(in the rows, 128 means zero)
Turns, then the turns between two rows, first turn first; the first pair answered
zesot:
[139 132 121 145 102 131 106 124  95 148 118 141 135 121 139 115 111  94
 145 140 171 134 108 138 134 136 132 148 113 146 138 149] -> [140 133 130 146 103 139 102 119 108 145 117 135 132 116 149 129 112  92
 150 138 164 146 102 146 135 132 141 135 114 150 133 145]
[115 132 125 143 140 139 114 110 168 130 142 104 121 130 129 165 110 149
 133 127  75 153 111 169 125 114 149 116 136 125 130 126] -> [126  95 120 141 155 131 118 115 159 121 152 117 145 157 119 148 123 152
 152 111  82 131 138 154 110 140 132 121 109 108 142 136]
[176  91  90 139 133 150 144 121  84  90 142 129 100 157 107 102 166 132
 155 123  87 105 167  87 136 169 130 166  93 111 163 153] -> [167 122 101 130 108 134 163 131  62  89 117 131  82 129 108 115 171 109
 123 136 120  92 172  76 157 161 135 178 114 131 159 149]
Vad:
[136 120 117 144  99 183 111 131 134 161 158 124 137 129 117  88 111 133
 134 130 141 184 107 133 111 135 105 118 123 121 119 114] -> [124 150 118 131  92 169 118 135 144 153 139 119 122  99 119 101 119 125
 120 140 142 184  97 129 124 113 104 121 140 131  98 114]
[151 100 146 157  81 168 102 145  52 162 161  88 152 147 154  90  80  99
 163 137 195 149 158 122 151 202 122  85 107 154 180 118] -> [148  99 141 147 115 198  67 127 161 144 193  68 152 133 149 113 109 150
 187 136  92 210  98 148 120 145 127  57 114 127 140 108]
[114 150 128 134 115 156 110 139 155 126 146 102 115 107 135 117 136 134
 127 139 116 172  84 153 132 100 137 129 125 129 111 123] -> [115 162 134 129  91 136 127 158  94 132 122 111 108 107 133 119 129 111
 106 144 165 147 105 138 152 118 136 144 134 145 117 126]
[141 136 145 125 166 127 167 127 133 132 111 139 161 195 152 170 144 149
 153  87  84 153 122 117 120 103 144  93 133 118 132 114] -> [129 165 153 122 152 108 181 136 131 133  88 136 143 159 152 184 151 136
 129 103 108 140 118 108 138  84 148 105 150 133 116 110]
minef:
[129 124 125 134 120 127 123 124 122 133 125 144 135 131 134 136 116 121
 129 130 143 134 129 140 130 123 126 128 120 135 122 116] -> [129 124 128 121 121 131 122 125 133 125 132 139 136 132 134 128 131 128
 138 127 141 139 119 139 123 113 126 128 119 130 113 117]
[133 114 127 118 100 114 104 139 108 166 136 130 173 108 156  74 130 121
 155 119 127 114  92 150 110 135 105 110  89 113  77 107] -> [125 129 129 102  99  80 129 153  94 151 111 128 163  94 143  80 136 106
 133 123 141  85 113 134 127 133 102 129  99 117  79 112]
[106 178 151 166 136 154  89 105 160 144 131  83 114 104 156 135 131 114
  72 138 125 127  99 147 133 112 116 124 155 143 137  99] -> [117 172 150 154 143 143  93 112 173 132 129  83 113  92 152 126 153 124
  70 136 118 117  96 147 129 100 102 128 153 130 124  99]
piz:
[139 148 156 110 157  54 171 171 115  31 113 161 113  87  90 111 225 133
 124 118 124 119 116  89 110 118 141 169 128  93 103 117] -> [140 148 156 177  82 118 133 136  10 114 109 153 104 124 143 114 110  76
 126 136 206 164 136 110 127 174 179 138 120 158 165  92]
[130 142 144 120 130 126 143 121 127 127 122 119 152 147 114  81 159 140
 117 115 116 102 127 131 129 122  99 130 152 123 108 138] -> [130 143 139 143 112 143 132 100  99 151 122 118 142 160 129  84 111 125
 120 114 133 119 136 142 135 141 117 121 151 148 128 129]
[147 100 118 133  87 186  91 153  95 154 108 136 138 131 166  67 117 115
 172 145 178 116 151 118 139 128 109 103 100 147 107 117] -> [132 108 100 138 110 173  84 105 183 148 118 116 110 150 167 137  96 130
 187 136  76 137 139 144 135 111 156  87 120 129 111 114]
[120 163 139 161  49 147 107 114 137 193 136 122  99  90 160 163  99 120
 124 178 123 160 106 130 152 117 174 107 163 188 111  75] -> [120 159 138 109  94 101 135 145 203 134 131 131 108  61 124 152 183 157
 119 169  81 124  85 111 142  76 141 134 164 146  62  94]

Between the rows of a pair lie 2 to 4 turns.
[101 187 105 121 104  53 178  84 132 131  76 134  66 100 136 191  92  96
 116 135 116 114 158 107 157 149 149 139 165 144 122 114] -> [118 113  94 104 157  40 187  90 164 104 113 153 112 159 105 163 119 140
 154  99  74  87 186  94 122 175 119 151 129  97 133 143] => Vad piz
[122 141 106 102 160 132 113 122 161 121 149 116 139 145  75 120 157 152
 142  93  88 133 128 154 124 113 108 119 134  68  88 147] -> [115 165 109 146  99 157  98 108  68 178 128 115 125 144 110 120  92  93
 126 113 173 147 142 161 152 148 124 111 137 122 129 133] => Vad piz zesot Vad
[133 111 135 100 122 130 139 167  86 114 123 137 165 103 138  39 176 135
 116 134 197 121 120 110 111 114  71 133 112 105 106 139] -> [118 144 121 139  99 178  86  98 150 149 133  99 129 102 178 122 112 131
 138 147 106 208  80 166 111  91 140  83 139 137 115 110] => Vad piz Vad
[101 181 109 117 124 124 151 131 111 126  97 114  62  78 123 172  92 101
  76 152 111 108 114 131 157 128 198 106 192 187 122 112] -> [147  66  98 151 150 201  99 120  73 148 174 137 133 172 122  88  70 124
 150 116 128 126 140 138  99 193 151  86 111 150 170 123] => piz Vad minef
[159 133 156 139 130 182  82 123 163 123 153 123 141 135 154 127 135 155
 158 133 108 208  96 158 110 129 132  86 113 153 114 107] -> [167 106 159 116 153 161 110 161 151  96 150 142 168 131 129  76 184 165
 156 119 141 157 111 131 101 135  95 116  94 131 103 127] => piz zesot
[170 120 111 123 156 118 146 122  98 161 142 126 118 154 128 172  75 121
 145  95 140  58 174 113 111 205 139 158 136 138 160 132] -> [181 127 129 133 138 179 114 149  56 189 161 122 136 109 137 112  86 129
 142 102 200 110 128 124  92 178 104 140 122 158 131 115] => Vad piz Vad piz
[127  57 113 122 107 126 112 147  85 148 157 138 197 158 122  74 143 101
 139 115 171  88 193 130 123 212  96 137 118 112 120 130] -> [121  56 106 107 123  85 136 139 116 121 143 140 182 162 110 103 151 105
 139 110 141  54 212 122 138 210 107 151 130  98 120 141] => piz zesot piz piz
[ 99 122 108 135 131 113 112  93 143 142 160 132 120 128 140 178 107 151
 162 138  66 140 104 144 101 125 200  92 144 120 148  89] -> [112 116 124 146  95 141 111 136  33 160 152 146 146 115 144 108 105 125
 140 147 188 127 120 127 100 150 162  99 126 142 158  81] => piz piz
[157 140 141 135 136 204  99 131 114 145 134 138 122  91 118  81 134 157
 153 137 132 201  96 154  85 105  87  82  98 106 107 110] -> [151 155 144 140 107 177 126 151  48 162 107 153 112  88 120  77 121 124
 127 142 210 164 127 132 108 132  85 105 103 120 118 115] => Vad Vad
